Each row is where one point has got to under a steady rotation. How many steps took it there?
The counts run from 0 to 368.
-0.56  -0.16  -0.86  +4.53  +0.73  -1.46  +1.44  -1.57  -0.58  +1.00  -0.23  +3.48  -0.11  -0.22  -1.50  +0.77  -1.98  -2.15  -1.19  -2.35  -1.53  -0.14  +1.16  +1.90  -0.79  -0.82  +0.03  +1.00  -0.10  -0.39  -1.39  -0.15  -0.22  +0.35  -1.72  +0.59  +1.10  -0.61  +0.99  -2.27  -0.89  -2.49  +1.97  +0.25  +0.05  -0.58  -0.36  -0.45  +1.56  -0.75  +0.56  -2.12  -0.97  -1.54  +0.19  +1.86  +0.70  -0.81  +0.56  -0.06  -0.86 : 325
-0.07  -0.97  -0.68  +2.71  +1.22  +0.80  -0.70  -1.91  -0.42  -0.14  +0.28  +0.27  +0.16  -0.88  -2.19  +2.19  -0.36  -2.74  -1.87  +0.04  -2.12  +0.77  -0.47  +2.26  +1.07  -0.86  +0.02  -1.59  +0.98  -0.95  -1.06  -0.85  -1.75  -0.41  -1.91  +0.66  -0.26  +0.36  +0.47  -3.89  +0.71  -1.83  -0.02  -1.09  -0.65  -1.33  +1.79  -0.58  +0.26  -1.21  -1.00  -2.64  -2.84  +0.56  +0.47  +1.59  -1.42  +0.96  +1.42  +2.10  -1.08 : 274
-1.42  -2.15  +1.41  -1.03  +0.65  -1.02  -1.58  +1.66  -0.48  -1.29  +1.23  -2.41  +0.88  +1.60  -1.65  +1.93  +3.15  +0.44  +0.43  +0.13  +1.50  +1.46  -0.61  -0.79  -0.42  +0.33  +0.09  -3.07  +0.91  +1.71  -1.05  +1.05  -0.51  +0.10  +2.57  -0.55  -1.58  -1.81  +0.07  +2.74  -0.42  +2.41  -1.33  -1.26  -0.63  +1.66  +0.89  +1.72  -0.87  +0.16  +0.77  +0.29  +1.28  +3.13  -1.21  -1.54  -1.89  -0.32  +0.14  -0.21  +0.71 : 171
-0.57  +0.88  +1.74  -0.46  +0.60  -0.09  -1.23  +2.08  +0.13  -2.18  -0.92  -0.84  -3.42  -1.34  +0.85  -0.53  +2.15  +1.63  +1.06  -0.73  +1.61  -0.38  -0.83  +1.71  +0.49  +2.96  +1.21  -0.97  -0.87  +1.28  +0.78  +0.03  +0.74  -0.44  +2.61  +1.46  +1.21  -0.70  -2.21  -0.10  +0.41  +2.05  -1.04  +0.89  -2.57  +1.11  -0.67  +1.37  -1.49  -0.76  -0.27  +0.58  +1.35  +0.99  +1.16  -1.21  +1.43  +0.86  +0.81  -2.53  +0.07 : 65
+0.68  -0.56  +2.02  -2.26  +1.06  -0.67  -2.46  +1.25  -0.28  -1.86  +0.34  -2.68  +0.25  +0.48  -0.19  -0.76  +1.95  +1.64  +0.54  +0.03  +2.51  +0.63  -0.57  -0.82  +0.74  +0.81  +0.05  -1.95  +0.86  +1.35  -0.30  +1.12  -0.48  -0.10  +1.75  -0.56  -1.04  +0.11  +0.31  +1.47  -0.29  +3.14  -3.43  -1.27  -0.35  +1.27  +0.04  +1.41  -2.38  +0.13  -0.40  +1.08  +1.48  +3.84  +0.76  -2.49  -0.76  +0.81  +0.36  -0.49  -0.29 : 175
+1.65  -1.18  +0.07  +1.80  +1.71  -2.06  +0.70  +0.32  -1.45  +0.27  +1.21  +0.22  +2.22  +0.22  +0.97  +1.04  -1.92  +0.77  +0.06  -2.16  -0.10  +4.29  -1.25  -0.99  +2.16  +1.13  +0.01  -2.31  -0.25  -2.69  -0.20  +1.41  -0.21  +2.64  -0.36  +1.81  -1.68  -0.58  -0.22  +1.27  -1.19  -0.09  +1.35  -1.30  -0.88  -0.53  +1.29  +1.20  +1.66  +1.45  +0.71  +1.21  -0.18  +0.66  +0.16  +0.96  -0.62  +2.37  +0.32  +2.37  +0.29 : 151
-0.62  +0.02  +0.57  -0.61  -1.98  -0.75  -1.85  +3.02  +1.72  -2.39  +1.66  +0.02  -0.51  -1.58  +0.42  +0.31  +2.62  +1.83  +1.63  -0.41  +0.60  -0.87  +0.14  -0.30  -1.34  +0.33  +2.07  -0.16  +0.19  +1.81  +0.36  +0.15  +0.19  +0.32  +2.88  -0.51  -0.74  -1.20  -0.79  +3.13  +0.65  +1.76  +0.25  -0.32  -1.24  +1.31  +0.37  +3.81  -2.88  +2.18  +0.36  +0.38  +0.74  +1.58  -0.37  -1.07  +1.37  +0.18  -0.98  -2.65  -0.42 : 120
-1.89  -1.07  -0.14  +3.73  +2.05  -0.93  -1.05  -0.93  -2.13  -1.18  +1.10  +1.39  -0.05  -0.36  -2.81  +1.81  +2.22  -1.86  -0.54  -0.45  -0.15  +0.57  +1.17  +2.47  -1.33  -2.63  +0.91  -1.31  +0.65  +1.97  +0.38  -0.90  -1.49  -1.07  -0.84  -0.21  -0.03  -1.17  +1.28  -0.96  +0.71  -0.50  -0.76  -2.40  -1.55  +0.38  +0.23  +0.71  +0.64  -1.02  +1.15  -3.18  -0.75  +1.63  -0.71  +0.48  -0.81  -2.58  +1.39  -0.58  -1.98 : 282
-2.17  +0.82  -0.68  +0.08  -2.37  +0.61  -0.09  +0.74  +0.59  +1.81  -0.87  +2.04  +0.22  +1.58  -2.72  -0.21  -0.40  -1.54  -0.62  +1.86  -1.69  +0.75  +2.37  +0.35  -1.62  +4.41  -1.73  +0.35  +1.87  +0.39  -3.46  -0.57  -1.06  -1.55  +0.63  +1.24  -0.35  -0.13  -1.88  +0.39  -0.01  +2.22  -0.06  +2.29  +1.28  +0.01  +0.66  +1.13  -0.17  -0.54  -0.37  -1.16  -0.94  -0.63  -0.01  +0.33  +1.51  +1.48  -0.98  -0.28  +2.67 : 323
-1.82  -0.99  +0.40  +1.34  +0.34  -2.19  +1.88  +0.85  -1.06  -0.85  +0.43  +0.40  +0.33  -0.78  -1.46  +2.33  +0.62  -2.30  +0.39  -2.51  +0.80  +3.59  -0.69  +1.47  +0.79  +1.84  -0.01  -3.01  -0.39  -1.10  -0.73  +2.58  -0.44  +2.29  +1.83  +0.32  -1.93  -1.89  -0.12  +1.79  -0.91  +0.42  +1.78  +0.03  -1.70  +1.34  +1.72  +1.07  +1.39  +0.29  -0.06  +0.97  -0.18  +1.17  -0.91  +0.51  -0.31  +1.49  -0.77  -0.59  -0.54 : 104
+0.03  -0.80  -2.04  +1.46  +2.55  -0.65  -2.54  +2.67  -0.58  -0.05  +1.22  +0.40  -0.28  +0.72  +0.69  +1.83  +1.82  +1.19  -0.74  -3.69  +0.67  -0.24  +0.54  -0.33  -1.82  -0.47  +1.94  +0.43  -2.18  -2.48  +1.96  -0.78  +1.63  -1.17  -0.51  +0.04  +0.01  -3.08  +0.45  -0.28  +1.15  -1.41  +0.66  -3.01  +1.72  +0.08  +0.00  -0.88  +1.24  +0.79  -0.35  +0.09  -0.71  -0.48  -0.62  +0.91  -0.31  -2.77  -0.35  +2.18  +0.64 : 189
-0.52  -0.40  -2.55  +1.04  -0.79  -0.22  -1.59  +3.14  +0.12  +0.57  +0.63  +2.26  +0.80  +1.41  -0.26  +1.53  +1.17  +0.79  -0.05  +1.98  -1.10  +2.24  +1.67  -0.11  -2.14  +1.23  +1.36  -0.21  -0.37  -1.92  +1.17  -2.31  -0.60  -2.28  -1.50  +2.51  -0.75  -1.37  -2.61  +1.12  +0.92  +0.60  -0.08  -1.83  +0.98  -0.91  +1.65  +1.67  +1.67  +0.49  +0.80  -1.55  -1.57  -0.66  -0.38  +0.88  +1.06  +0.45  -0.63  +1.35  +2.49 : 256
-0.85  +0.54  +2.04  -0.23  -0.77  +0.12  -1.28  +2.76  +1.21  -0.89  -1.04  -0.13  -3.75  +0.43  +1.04  +0.40  +2.69  +1.67  +1.25  +0.54  +0.73  -1.69  +0.27  +0.71  -1.17  +2.32  +1.26  +0.61  -0.38  +1.34  +1.26  -0.27  +1.90  -1.26  +3.37  +0.53  +1.49  -2.11  -2.84  +0.98  +1.06  +1.16  -0.76  +1.45  -1.44  +0.84  -0.75  +1.15  -0.85  -1.53  -0.94  +0.65  +1.91  -0.47  -0.79  -0.97  +1.29  -0.94  +0.53  -2.39  +2.11 : 69
-0.48  -0.66  +0.57  -0.99  -0.88  +0.14  -1.53  +1.46  +2.71  -1.07  +1.46  +0.26  +0.68  +0.61  -1.13  -0.31  +2.78  +0.72  +0.38  +3.10  +0.64  -2.43  +1.78  -0.75  -2.72  -2.00  +0.15  +1.29  +1.84  +2.12  +0.14  -1.47  -2.00  -1.63  -0.39  -1.35  -0.84  +0.28  +0.66  +1.72  +0.50  +1.31  -2.77  -0.18  +1.15  +1.00  -0.32  +1.57  -2.73  -0.56  -0.12  -1.07  +0.48  +1.55  -0.62  -1.27  -0.35  -2.00  -0.62  -2.11  +0.37 : 234
+2.68  +0.64  -1.64  +1.82  +0.11  -0.08  -0.74  +2.63  +0.79  -0.29  +1.13  +2.64  -0.25  +1.03  +0.97  -0.80  +0.08  -0.02  -0.52  +0.42  +0.21  +1.99  +1.59  -0.56  -0.63  +4.55  +0.77  -0.39  -1.64  -1.71  -0.40  -0.02  -0.89  +0.47  -0.82  +2.47  -1.04  -1.13  -1.70  -0.68  +0.02  +0.87  -1.46  -1.39  +1.89  -0.83  +0.11  +2.55  +0.06  -3.31  -0.11  +0.06  -1.04  +1.30  +1.31  -0.43  +0.52  +1.91  -1.28  +0.81  +0.84 : 205
-3.35  +0.69  -0.65  -0.96  -1.64  +1.97  -0.15  +0.19  +1.55  -1.03  -0.18  -1.14  -2.24  -0.71  -0.42  -0.47  +2.27  -1.27  +0.80  +1.59  -0.46  -2.70  +1.27  +0.50  -1.53  -0.97  -0.04  +1.60  +1.49  +3.00  -0.38  -1.03  -0.15  -1.85  +1.03  -1.98  +1.73  -0.07  +0.50  -0.19  +1.64  -0.68  +0.31  +1.66  +0.25  +0.33  -0.15  -0.37  -1.46  -0.32  -1.02  -0.69  +0.06  -0.55  -0.94  -0.96  +1.30  -2.69  -0.70  -3.08  -0.75 : 348
+2.45  -0.72  +0.96  -0.54  +0.38  +1.50  +0.93  +1.36  +2.29  -0.10  -1.37  -0.93  -0.39  -0.72  +3.98  +1.00  -0.88  +1.66  +0.06  +0.12  -0.66  -0.69  -2.21  -1.39  +0.90  -0.75  +0.33  +0.59  -0.60  -3.04  +2.68  +0.41  +1.38  +0.93  -0.42  +0.15  +1.43  -2.02  -1.51  -0.31  +0.63  -2.32  +2.05  +0.95  +0.53  -0.61  -0.24  -2.18  +1.22  +0.33  -2.29  +1.62  +0.55  -3.13  -0.99  +0.69  +0.18  +0.31  +0.28  +1.67  +2.11 : 135
-1.43  +1.34  +1.44  -0.76  -1.93  +1.25  -0.25  -1.55  +0.40  +1.64  -1.05  -1.32  -0.51  +0.80  -0.83  -0.95  -1.24  -1.82  +0.07  +2.82  -1.71  -0.01  +0.01  +0.24  +1.69  +2.73  -1.85  -1.05  +2.47  +2.22  -3.91  +0.40  -0.18  +0.41  +1.81  +0.53  -0.37  +0.06  -1.59  -0.92  +0.24  +0.91  -0.51  +3.12  -0.40  -1.44  +1.40  -0.20  -0.58  +0.12  -0.76  +0.48  -0.55  -0.64  -0.01  +0.38  -0.70  +2.70  +0.69  -0.08  +1.35 : 43
+0.86  -0.32  +1.88  +1.19  -1.19  -2.22  +1.19  +1.70  +2.92  -1.75  +0.42  +1.20  -1.31  -2.10  -1.15  +2.20  +2.25  -0.25  +0.75  -0.02  +1.12  +0.19  -1.79  +1.76  -0.11  +1.46  +1.06  -2.29  +0.11  +0.84  +0.74  +1.25  -1.38  +2.01  +2.54  +1.02  -0.67  -1.40  -1.65  +1.33  -1.18  +0.68  -0.99  +0.54  -2.00  +0.71  +0.82  +2.42  -1.67  -2.56  -0.53  +0.28  +0.71  +1.25  -0.99  -0.10  -0.63  +1.92  +0.19  -2.01  +0.56 : 112
+0.55  -0.28  -0.27  -3.33  +0.86  +0.91  -0.08  +0.05  -0.33  +1.70  -0.49  -2.62  +2.41  +3.18  +0.98  -1.76  -0.94  +1.59  -0.97  +0.43  +0.82  -0.14  +1.25  -3.63  -0.16  -0.66  -2.54  +0.48  +0.54  -1.82  -1.00  +0.67  +1.20  -0.11  -0.47  -1.74  -0.61  +0.30  +1.20  +1.25  +0.08  +0.70  -0.74  -0.28  +3.55  -0.15  -0.40  -2.15  +0.70  +1.36  -0.65  +2.29  +0.53  -1.51  +0.35  -0.91  -0.55  -2.04  -1.21  +1.46  +2.28 : 195
-1.63  -0.75  +2.28  -1.75  -2.54  +1.60  -0.19  -1.67  +1.91  -0.63  -1.16  -1.35  +0.35  -1.76  -0.93  +1.25  +0.18  -0.93  -0.25  +1.00  -1.89  -2.46  -1.03  +0.92  +0.07  -1.19  -1.62  +1.01  +4.06  +0.87  -1.33  -0.29  -1.01  -1.57  -0.37  -1.92  +1.39  +1.35  +0.15  -1.47  +0.87  +0.01  +1.44  +3.12  -0.88  +0.29  +0.78  -0.65  -3.08  +1.48  -2.11  -0.98  -0.69  +0.12  -0.07  -0.51  +1.77  +1.31  +0.46  -0.78  +0.86 : 0
-0.17  -2.32  +1.62  +2.54  +0.10  +2.76  +0.40  -1.49  +0.26  -0.63  -0.82  +0.42  +0.40  +0.10  -0.50  +0.33  -2.00  -1.41  -0.87  +1.34  -3.50  +1.09  -0.22  +0.24  +0.72  -0.40  -1.13  -0.14  +2.20  -0.45  -0.86  +0.26  -2.80  -0.51  -1.52  +0.35  +2.24  -1.05  +0.55  -3.38  +1.29  -2.08  +2.09  +1.45  -0.09  -0.49  +0.37  -0.53  +0.37  -3.00  -0.84  -3.49  -0.11  +0.48  -0.88  -0.57  +0.53  +1.10  +1.15  +1.88  +1.13 : 275
-2.75  +0.81  -0.62  -1.62  +0.74  +0.80  +0.84  +1.32  -0.59  -1.68  -0.16  -0.30  -2.85  -0.70  +1.43  -0.23  +2.38  +0.47  +1.81  +2.87  +1.73  +1.01  +0.77  +0.74  -0.61  +0.68  +0.81  -0.58  -0.36  +0.30  +2.96  -0.51  +0.42  -1.26  +0.63  +1.29  +1.53  -0.16  -1.78  +1.61  +0.45  +1.40  -0.69  +0.74  -1.76  +0.60  +0.38  -0.56  +2.30  -0.27  +0.12  +0.92  +1.77  -1.29  -0.67  -2.50  +1.90  -1.15  +0.27  -3.24  +0.09 : 14
-1.88  +0.96  -1.31  -1.05  +1.14  -1.10  +0.14  +1.52  -2.87  +1.09  -1.42  +1.06  -1.04  +2.53  -1.53  +0.98  +1.17  +0.73  +0.65  +0.85  +1.37  +2.36  +2.10  +0.01  -1.48  +2.77  -0.61  -1.03  -0.28  -2.85  +0.53  -0.32  +0.43  -1.78  -0.62  +1.82  -0.14  +0.57  -2.18  +2.09  -0.88  +3.13  -1.71  -0.39  -0.66  +0.95  -0.14  -0.62  +3.68  +0.70  +0.79  +0.26  +0.98  -1.17  +0.94  -0.51  +1.40  +0.05  -0.30  +0.52  +1.86 : 311
+3.16  -1.54  +2.36  +0.48  +0.94  +0.95  -1.47  +1.64  +2.86  -0.52  -0.69  +0.38  +0.58  +0.75  +2.44  -0.75  -0.35  +4.15  -0.39  -2.35  -0.86  -1.64  -0.97  -1.87  -1.23  -1.42  +0.78  +2.43  +0.37  -1.49  +1.23  +0.19  +0.43  -0.56  -0.46  -0.80  +1.73  -1.33  +0.44  +0.06  +0.37  -1.65  +0.62  -0.84  +1.74  +0.46  -1.92  -0.09  -1.86  -0.30  -0.87  -0.58  +1.95  -0.37  -0.25  -0.60  +1.02  -1.88  +0.52  +1.33  +2.65 : 186
+0.91  -2.23  +2.41  -1.14  +1.98  +1.56  -0.63  +0.22  +0.54  -2.14  +0.07  -2.48  -0.13  -0.36  +2.51  -2.20  +0.04  +1.72  +0.36  -0.48  +1.37  +0.52  -0.60  -2.02  +1.73  -0.44  -1.10  -0.90  +1.09  +1.26  +0.42  +2.06  -0.26  +1.23  +0.61  -0.94  +1.77  -0.81  +1.75  +0.76  +0.22  +0.28  -0.30  +0.14  -0.22  +1.63  -1.20  +0.85  -1.47  -1.61  -0.32  +0.15  +3.41  +3.12  -0.52  -3.69  +0.03  -0.55  +0.90  -1.12  -0.03 : 174
+0.26  -0.05  -1.62  +0.41  +0.91  -1.05  -1.96  +0.91  +0.77  -1.73  +2.88  +1.42  +0.26  -1.45  -0.86  +1.23  +3.21  -0.31  -0.50  -0.03  +1.78  -0.97  +1.63  +0.56  -1.69  -2.60  +2.12  +0.57  -0.71  +0.18  +1.78  -1.90  -1.22  -1.33  -1.64  -0.74  -1.02  +0.13  +1.19  +0.01  +0.78  +0.37  -2.34  -2.87  -0.39  +0.60  +0.01  +1.65  -1.49  -0.43  +0.50  -1.00  -0.80  +1.91  +0.57  -0.11  -0.16  -2.30  -0.35  -2.07  -2.37 : 235
-0.38  -0.57  +0.79  +0.96  +0.61  -0.82  -1.57  +2.35  -0.76  -0.24  -1.69  +1.49  -1.54  +0.61  -1.18  +3.32  +2.89  +2.14  -0.26  -1.68  -0.03  -0.95  -0.95  +1.65  -2.23  +0.11  +1.51  +0.07  +0.05  -2.37  +2.42  -1.94  +0.94  -3.59  -0.71  +1.51  +1.71  -0.60  -2.15  -1.22  +0.60  +0.87  +0.08  -0.80  -1.58  +0.94  +0.07  -0.70  +0.70  +0.27  -0.86  -1.54  -0.86  -1.11  +0.32  +0.70  +1.21  -0.84  +1.13  +1.45  +1.85 : 299
-0.80  +0.23  +0.69  -0.26  -1.06  +1.80  +1.51  +0.78  +3.23  -2.50  +0.01  -1.33  -1.95  -2.19  +1.10  -0.21  +1.52  -2.12  +0.36  +1.81  -0.15  -0.14  -0.11  +0.39  +1.23  +1.91  -0.68  -1.65  -0.51  +1.52  -0.53  +1.67  -0.48  +1.85  +3.02  -0.63  +0.56  -2.00  -0.13  -0.69  +0.55  -0.50  +0.36  +1.98  +0.20  -0.48  +1.20  +0.98  -1.09  -3.98  -1.66  +1.15  +0.64  +1.74  -0.86  -1.63  -0.07  +0.88  -0.40  -2.87  -0.58 : 111
+0.52  -0.19  +1.78  +1.12  -0.42  -2.14  +2.01  -1.20  +0.28  +0.88  +0.14  +1.38  +2.26  -0.41  -0.52  -0.26  -3.45  -0.02  -0.18  -3.05  -0.89  +1.41  -0.19  -0.29  +0.44  -1.42  -1.32  +0.49  +1.91  -0.42  -2.40  +2.57  -0.41  +3.84  +0.56  -1.81  -0.91  -0.25  +1.72  +2.00  -2.06  -1.15  +2.39  +1.25  -0.54  +0.39  -0.26  +0.89  -0.89  +2.17  +0.60  +0.58  +1.04  -0.35  -0.63  +0.90  +0.10  +0.75  -0.13  -1.10  -0.29 : 101
+2.33  +0.18  -0.86  -0.40  +1.64  -0.64  -1.09  +2.06  +0.33  -1.30  +0.88  +1.53  -0.46  -1.61  +1.21  +1.51  +1.16  +1.85  -0.21  +0.00  +1.29  +1.48  -0.89  +0.45  -0.44  +0.60  +2.10  -0.19  -1.35  -3.61  +4.38  -1.35  -0.75  -1.26  -2.93  +2.57  +0.19  +0.49  -1.64  -0.93  -0.09  +0.83  -1.44  -2.11  -0.79  +0.07  +1.02  -0.11  +0.89  +0.06  -0.56  +0.04  -0.57  -0.23  +1.91  -0.48  +1.68  +1.02  -0.55  +1.60  +0.30 : 248
+2.34  -1.19  +0.38  +2.60  +2.79  -0.67  -1.70  +2.28  +1.56  -1.00  +0.74  +0.52  -1.24  -0.42  +1.28  +1.82  +1.26  +1.83  -0.59  -2.64  +0.81  -2.08  -0.32  +0.61  -1.18  -1.68  +1.92  +0.99  -2.12  -1.28  +2.17  -0.43  +0.95  -0.87  -0.73  +0.20  +0.78  -2.55  +0.07  -1.73  +0.51  -2.12  -0.76  -2.78  +0.12  +0.06  -0.89  -0.65  -0.52  -1.93  -0.90  -0.57  -0.25  -0.82  -0.21  +0.80  -1.26  -2.53  +1.05  +1.20  +0.29 : 185
